Each path below is one point turned by a fixed rotation once a step. After each direction that follows a path, write how fast that rotation turns it, in degrees a step (0 if it stays still).
Each turn is a multiple of 5 degrees from 10 to 175, or 0.
Each row of a path follows its step; steps can be skipped.
path 1
step 0: [ -3  14  10 -19  -1  -5  13  13   8  -4  -9   8   6  -2  10  -2   7  -2
 -11  28  15  -6   5  12   0  -6  11 -16  32  14   1 -13  16  -2   0 -12
  -2   7  12   7 -22  -1  -8  -1  16 -18 -15  -5  -3  10  34  19  -9   3
  -5   3   9   0  -5   1  -7 -21 -17  -5   9]
step 1: [-24   9   9 -19 -12  -1   1   9   3  -7  -1   6  -5  -7  19   2 -14 -10
  -3  -3   7   6  -1 -20   7   3   8   1  26  20   1 -19   4 -15  -4 -16
  18   1   6 -24   1  -4 -19   0  22   0   9  -5   2   0 -10   1 -12  -6
   3   8   6  -5   5   8 -36  -3  -1  -8 -28]
step 3: [ 15  23 -10  -6   1 -12 -19   7 -13  12  -6  15 -13   3   9   3  -2  22
   7  -3  14   9  12  26  10   3   6   7  23  19  -7   8  14  -6  -9   5
 -15 -20  -7  10   0 -19   6  -6   5 -19 -12  -6   6  11   4   5   9 -27
  -2 -15  10 -10  -8   5  -5  -9  -1   5  24]
step 4: [  6  16   1  -5   9  11 -10   3  10   5  19  -4 -30  10  21 -14 -15   0
  15   2   6  16   3   7 -14   5  16  11  12  14 -11  -6  10  -2  -8  -3
  20 -14  16   0  -4 -22 -21   3  -5  -1 -11  14 -17   6  21   2 -15 -11
  14  17  -7  -6  -8  25   0   0   2  -5  -3]
step 7: [-16   6  11 -22   4  -2   1   2   3   5 -16   8 -17 -27  16  -9 -16  17
  21  22 -11  -1   1 -12   7  -1   1   4  16  23  -6   1   1   8  -2   4
   3 -20  16  -1  13 -27 -14   7   8  -4  -5   1   7   3  15   3  -7  22
  -9  -3  -3 -13  -6 -20 -17  -3 -10 -15   4]
step 9: [ 10   7  13   1  -8   2 -14  18  -1   6  -6 -20  -5  -2   4   2   1   8
 -12 -11   8  -1   9  -1  27   3  11  -9  14  10  -1  -5  11  -6 -11  19
   8  18  -3   1   0 -17 -16 -11  15  -9 -14  -2 -18  21  -6   2  12 -27
 -12  23  15  -2 -17  24 -16  -9  10  12  -8]
step 10: [-11   3   4 -20 -16   4 -16  19  -9  13  -4  -4  -6  -3  19   5   4  14
  20   0  30  -3  -2   5  -2   6  -3   0  18  -3 -23  16   5   6 -13   3
  10   4  14   4  -6  -6 -18  -9   4  -2  12   4  -8  14  -2 -12 -33  -2
   9   6   9 -11 -19   4 -10 -12  14  -8  26]
step 11: [  1  22 -14 -18  -1   8  10   3  21   5   2  11   4  -1   6  16   8   2
  -5   8   8  14   2   5 -16   2  -2  21  14  26  -8   1   9   2   0   3
   8  -8  26   7  -2   2  -7   2  12 -24  17  17  20   4  15  -4  -8 -19
  11  -2 -10  11  15   7 -13 -27  -2  -6  16]
step 12: [ -2   8  25  -1  16  -1  19  -2  14  -2  -5   4   7  -5  26   2 -31 -13
  -1  -1   0   5  -6  -9   8  -7   5   1  30  27  14  -1   0   1  12 -11
   2  -2   0  -4   0  -2  -6  -4   2 -21 -17   6   8  18  18   2  16 -18
   3  -8 -11  -2 -19  26 -16 -13   2   3  -3]
step 15: [-10  11   6  -4  15  14 -17   8  18  17  -2  16   2   0   8  -1 -22   6
  18   3 -10   9  18  -9  15  10  -6   9 -11  17  -8   2  15  -6 -26   4
   6  -7 -11  19  14 -16 -13   0  -4  -4 -16  -5   5  10   8 -22  -2 -22
   5  11  11 -13  -1  14 -18 -11   4  11  11]
[-3  6 -4  0 -6 -1 -3  0  3  2  1  1 -6 -2  4  7  1  1  4  3 -2  0 -2 -1
 -4  5  3 -1  2  1  1  6 -2  1  2 -2 -1  1 -2 -3 -6  1  3  8  4  6 -4  0
 -5  0  3  4  0  2 -1  2  2  4  0 -5 -1  2  4  1  2]  110
[ 8  1 -2 -2 -4  2 -1 -2 -4 -4 -2  2 -2 -2 -3  0  1 -2 -4 -3 -3 -1 -1 -1
 -4  5  5 -1  2  3 -2 -2  0  1 -1  7  5 -3  4  0  2 -1 -2  2  2  6 -2  2
  1 -2 -4  3  3  2 -2  0 -7  4  4  9 -3  0  1 -1 -1]  145
[ 2  3  0  2 -2 -3  2 -4  2 -1 -4 -2  0 -2 -1 -2 -2  3  1 -4 -5  3 -2  5
  0  1  1  7 -2  5  0  7  2  2  2 -4 -1 -2  0 -2  0 -5  3  0  0 -1  3  4
  6  5  0 -4  3  4 -1 -6 -6 -1 -4 -3 -1  1 -4  6 -1]  80
[ 4  3 -3  0 -1 -2  2 -3 -1  2 -9  4 -3 -5  3 -5 -2 -5 -4 -2  3  2 -2 -6
  1  4  5 -5 -2 -4  3  3  1  0  2  3 -4 -1  1  0 -2  3  1 -3 -4 -1  0 -4
 -1  3  2 -5 -3  0 -2 -6  2 -4 -4 -1  0 -2  2 -5  1]  155
[-1  1  2  2  2  2 -2  1  1 -3  3 -2  3 -1  4  6  2 -3 -7  2 -1 -2  2  5
  0 -1 -5 -1 -1 -3  5  2 -3  6 -2  5 -3  2 -4  2  5  0  3  4 -1  3 -7  0
  3  1  0 -5  2 -4 -2 -5  1 -1 -4  4 -6 -3  1  1 -4]  110
path 2
step 0: [  0  -5   1  21   3 -13 -14 -16  10   7  -2   2   6   5  -1  21  -1   8
   0   3  -3  17   5   6  -5   1 -14  -4   7 -13  10   1  26  -8   5  -9
   0  -6  -7  -6 -30 -16 -24  -8  20  20 -12  13   5  -5 -10   8 -14 -24
  -8  -2  17  -3  24  17 -17 -15   4  -3 -15]
step 1: [ -6  -6  -1   2  -2  -3 -17 -17 -20  -8  10  10  -7   6  13  26 -12  17
   2   6 -19  11 -15 -10   2   5  -6   8 -12   0   0  13  33   9  -5 -18
   5  -2 -11  -8  -8 -15 -16  -1  -2   8 -15  -8  16   5  31   3   7 -14
  -1  -2 -10 -20 -10  22  -2   8  -8   7  17]
step 2: [ -4  -5  10   2  -9   3  14 -11   6   4   7  16   2  17 -14  13   6  30
   5  -9 -19  16   2   0 -10   4  17   1  -1  10  16  -5   8  21  -7  -1
 -18 -19   4   8   4  -3 -18   7 -10  12 -24 -23   3   8   7  -7  13 -20
 -18   6   5  15  17  19   1  25   2  -3  -3]
step 4: [ 14 -11  11  -7   1  -9  -7 -15   7  -5   0   1  -7  21  12 -24   9  -7
  -1   3 -28   8 -14   8   2  15  16   0  16   1   9   8  17  30  -6  23
 -12  13   4   9 -13 -23 -16  -4  16 -16  -3  -9   8   0   4   8 -17 -11
  -1  16 -13   0   0   1 -20  -1  -4  10   2]
step 6: [  4  -9  -3   4  -5   1 -29 -13  10   4  -6  14   8  -1 -16  11   8  11
  -6  -9  -1  25  -8   4   3  -4  -5  23   4 -15   7   2  16   1  -9  -8
 -32   8  12   3 -20  -8 -21 -10   9   8 -14   9  -6 -10 -24  20  -8 -18
   1   4  21 -14   8 -11   4  -9  -9   7   1]
step 7: [ -4 -32  -8  -5  12  15 -11  -9  -5 -19  -3  29  -6   4  20  24   2   5
  10   7 -19   2 -20  -9  -6   8 -19  21 -24 -19  -4  -3  14  10 -20   0
   2   2  -6   1 -18   1  -2   6  -3  -4 -10  -6   7   0  13  13  -5 -12
 -12   4   6  -3   7  -3  -1   4  -6  17  18]
step 11: [ -5   1   8  17  23   9 -23 -16  -3 -13  -8  -3 -15  17   4  23   1   4
  21 -10 -11   7 -16   9   9   5  23   3   4  -1  11 -14   7  -8   8  12
  -9  -3  16  19 -10  10 -15  -4  24   4  -2   5 -11  -6  20 -15  -2  13
 -17 -17   8  -6  16   3  -2  11   6   9 -16]
step 12: [  8  10  -2  16   4 -12 -32   0  -1 -18   2   8 -14  23 -10  13  14   2
  -8 -21 -16  34 -10  -4   3   3  -2  -4   3   3  -8   4  15  -9 -17   3
  -9  -6  -4   1 -11 -17 -28  -5   8   3 -13  13   3 -22 -16   7  -1  -4
  -8  12   1  -5   6  -5  -4 -17  -6  10 -16]
step 14: [  5 -10  -4   0  -4  -3  -9 -27 -12  -2 -19   7   9   0  -9  19   8  40
  -4  -6 -12   0   1   1   0  15   8  -7   7  12  -5  19  -4  -4   9  -4
 -22 -17   5  -9  -5 -22 -10  13  10  -4 -13 -13   4   8   0   8  -6 -14
 -17   0  27  -4  13  27   0   5   9   8   1]
step 15: [  3 -16  -9  -3   2  -7  -9 -33  -8   1  24   9   9  10  16   3  11   4
  -3  17 -25  32  -7   4 -15   2   8  14   2   1  -8  -3  15   5  10 -11
  13 -17   5   5   8 -10 -11   6  16 -15  -6 -13  -4 -17  10   4  15 -21
 -17 -10  21   8  -4  -2   9  -2   0  -6   5]
[ 4  3  1 -4 -2  4  4  3 -2  0  0  0  0 -2 -8  1 -1  4 -8 -2  2  4 -2 -3
 -2 -2 -3 -4 -2  5  4  5  4  3  0  4 -4 -1 -3  0 -4  0  2  0  4 -4  2 -1
  1  2 -5 -3 -2 -2 -5  0 -1 -5 -1 -3 -2 -4  4  3 -2]  175
[-3  7  3 -1 -2 -7 -2 -2  0 -4  0  6  0 -4 -1  0  4  2 -2 -2  8  3 -1 -4
  4  1  2  2 -1 -3  0 -3  0  4  6  5  6  1 -3 -1 -1  3 -2 -5 -2 -1  2 -6
 -4 -1  1  5 -5  0 -1  0  0  4  0  2  2  1  5  3  2]  0
[-1  1 -1  4 -1 -1  7 -4  0  3  5 -8  0  2 -2  0 -5 -2 -1 -2  0 -1  0  0
 -5  0  2  3  1 -4  0  2  5  3 -1 -5  1  5 -1  1  1 -2  1 -6 -3  4 -4 -7
 -2  2 -1 -2 -5 -5  3  4 -1 -2  4 -1 -4  4  4  1  4]  20
[-3 -1 -3  0 -1  3 -2  1 -6 -1  4  1 -6  1  0  0 -4 -2 -1  0 -2 -2 -4  3
 -2 -1 -4  5  0 -1  0 -6  0 -6  4  1  6  1 -2 -3 -2  5  1 -1  4 -5  4 -2
 -2  2  3 -7 -1 -3 -4 -1  0 -5 -3  0  6  6  0  0  2]  175
[-3  2 -4  3 -1  2  1  1 -5 -2  0  1  4  2  0  2  1  0 -2 -5 -1  4 -1  5
  5  4  7  1 -1  5  0 -2  0  3 -3 -4  1 -2  4 -2  9  6  3  3  2 -2  2 -1
  1  8  2  1 -2 -2  1 -2 -2 -2  5  2 -2 -3  1  5 -4]  115
[ 1 -6  2 -1 -1  0 -3  1 -1  2  3 -1 -4  1  1 -1 -1  0  0 -3  1  0 -1  1
 -1  1  5 -7  4  0  6 -1  3  5  4  0 -1  9  0 -2  8  5  3  0  4 -4 -1  0
 -3 -8 -2 -2  3  6 -1  3 -2  3 -1  1 -1  4  1  0 -2]  55
[-3 -5 -2  2 -3  1  1 -1  6  4 -1 -2  3 -2 -1  6  5  3 -4  2  0  1 -5  2
 -3 -4 -1  2  3  5 -1  2  2 -2  7  1  4 -1 -1  0  0  2  6  2 -6 -3 -4 -1
  2  1  2  1  3 -2 -3 -1 -4  5  2  5 -2 -2 -5  2  6]  55
path 3
step 0: [  6  -1  -8  21  -2   3  18  17  16   7   8   2   6  -3  28 -19   6   4
   6  11  -1  -2  11   3  27   4   1  11  -2  11  24 -11  -4 -20   1   7
   3  -1   0   0  16  -8 -10   7  -7  -8  -5  -8  -9  -5   5   2  21   8
  14  -4 -11  -2 -35   2 -19  -2  37  14  -1]
step 3: [-11  -2   3  16  11  -3   3  12   1   0  10 -26  -3  16   4  22 -20 -18
  -2   1  -8   4   7   3  11  12 -29   0   5 -13   8  -1   8   4  -4   5
  -7   0  23  -4 -35 -15   2   2 -15   1   5  11 -22   6  13   3  11   1
  11   5  -2 -17 -13  25 -21  -5  -9  17 -13]
step 5: [  3   5  18  14   5   6   8  18  28  22  -1   3   4  27  -4  22 -21  -5
   3  -2   5  24  -2   3  13  19   1   2  13  -7 -11 -31   7   4  -4  -2
   2  13  -1  11   2   7  -1  -4  -2   7  -6   6  -8 -17  -2   2   6  18
  10   4   7 -34   5  19  10  11   9   4  -3]
step 6: [  4 -10 -10  24 -20  -2   4 -17  -1 -17   8  -7   1  -3   9  21   9   8
   4   4 -11  10 -18   4   2  18  10   6  25 -10 -11  -1   2  -5  -1  -8
 -10 -11 -19   0  -5  17 -13  26  11 -22  -1   5 -19   5   9 -12   4  12
  -1   8 -29  -9 -12  19  -7  13  18   6 -13]
step 7: [ -9 -10  15   5  39 -11   0  -1  25   8   1  12   0   5  -8  16  -1  -7
  -6  12   9  14 -12 -11  18   7   7  -1  16  -9   7  -3 -18  14  -9 -11
   6 -17   6   7  13   4 -16  -3  -5 -20 -15   1 -13  -5 -18 -14   3  10
  -1 -20  -8  -8  14  -3 -27  14 -10  10 -15]
step 8: [ 19  10 -11 -27  -1   3   4  -2  12  -8  -7 -18   3  -5   3  18   3 -11
   6   0 -15  16  -4  15  -1  21  -1  -1  25   9  -6   0 -18   3  32  18
  13 -14   4  -3   0   6   8  18  13 -14  -7   3 -13   7 -10  -6  -3  22
  10  12  -5   2  16  29  -1   6 -13  -2 -11]
step 9: [-17  -7   7  -1   7 -34   1 -16  -3   4  13   0  10  -3   0  15 -17 -35
   4 -14  12   9  21 -10   6   1   7   3  10 -23  17  -8  -7   0   9  -2
 -12   5  -3   1   3   0 -12   0 -11 -25 -14   5  22 -12  -1 -10  -8  10
   3   9 -19   8   9  25   2  -3  -4   7 -17]
step 11: [  6  -1   2  -7   0 -29  -1   8 -13  16   1 -11   3 -13   2  11  -8  -2
   2   1   2  21 -13 -11  14   4  19   3  22 -22 -11 -16  16 -16   9   6
  -9  15  -8  -1  -1 -18  -1  -3  22 -17  14  -4   9 -22 -19  -5 -11  32
 -14 -14  -4   1  10  -3   9   0  -6   5  15]
step 12: [  8 -25   3 -18  -3 -11  10  -6   5  13  11   4  21   6 -14  16  -6  14
  11   5  25   3 -12   3 -21   0 -21  -7  -9  -7 -12   0 -19 -14  25 -15
  -8 -21  -4   2   4 -10  -5   2  16 -18  -4  17  -2  -3 -10  -2  -4   9
 -11  -9 -15 -10 -29   6  15  -3   7  -2 -14]
step 13: [  1  -4  -6   1  19 -19  -6  15  -9  16   0  -5  24 -29   2  -4   9  -1
   5  -1   8   1   0  -2  -1  -2  -6 -22  18  17  -2 -26   7   2  -5  -4
 -19  -5  -8 -14   0 -18 -11  14  26 -15   4   6  -5   9  -7 -10   1  -5
  14 -22 -22  -1  17   3 -18 -11 -21 -15   5]
[  3  -4   2   4   5   1  -6   0   5   1   1  -1  -1  -7  -3  -3   1   1
   3   6   4   1   3   0   0   3   7  -4   3   5  -3   2   0  -1   0  -1
  -2   0   4   4   0   5  -2  -2  -1   2   2  -5  -2  -1  -2   5   1  -4
  -1   1   0  -1   0   0   0   0 -11  -2   2]  120
[-2 -2 -1  4  1  4  0  3 -4  0  2 -4 -3  5  0  1 -2  0 -4  4 -4 -5  1  0
 -2 -1  0  7  3 11 -3 -1 -1  4 -3 -5  1  7 -1  1 -4  4  0  1 -4  0 -6 -1
  1 -1 -3  2  1  6  1 -1  0  2 -4  2 -1  3 -1  3 -1]  20
[ 4 -1 -5 -2 -2  5  0 -3  4 -2  1 -1  0 -4  4 -2  4  1  3  4 -2  1  7  2
 -1  3  4  3 -1  1  5  2 -1  5  5 -8 -3 -3 -3  1  0 -4  0  4  3  2  0  3
 -1  6 -2 -1 -2  2 -3  2  3  1 -5 -1  4  4  5  2  2]  175
[ 4  4 -3  4  3 -5 -1 -1  4  4  2  0 -1  6  0  2 -2  4  1  0 -2  0  0  3
  2  3 -1 -2  0 -1  6  6  4  0 -3  1 -4  1  2 -4  1  7  7  4 -1  2 -5  3
 -2  1  5  1  6  1  1  3  0 -1  0 -6  0  5 -2  2  1]  20
[-1  3 -2  1  1 -4  4  1  7  2  2  1 -1 -7  2  1 -7 -3  6 -2  1 -1  3 -5
  3 -5  5  0  0  1  1  2  4 -4  2 -6  5  5  0 -3  0  2 -4 -1 -2 -2 -3 -3
  5  0  1 -5 -1  1  0 -6  2 -3  1 -6 -3  0  3  2  0]  160
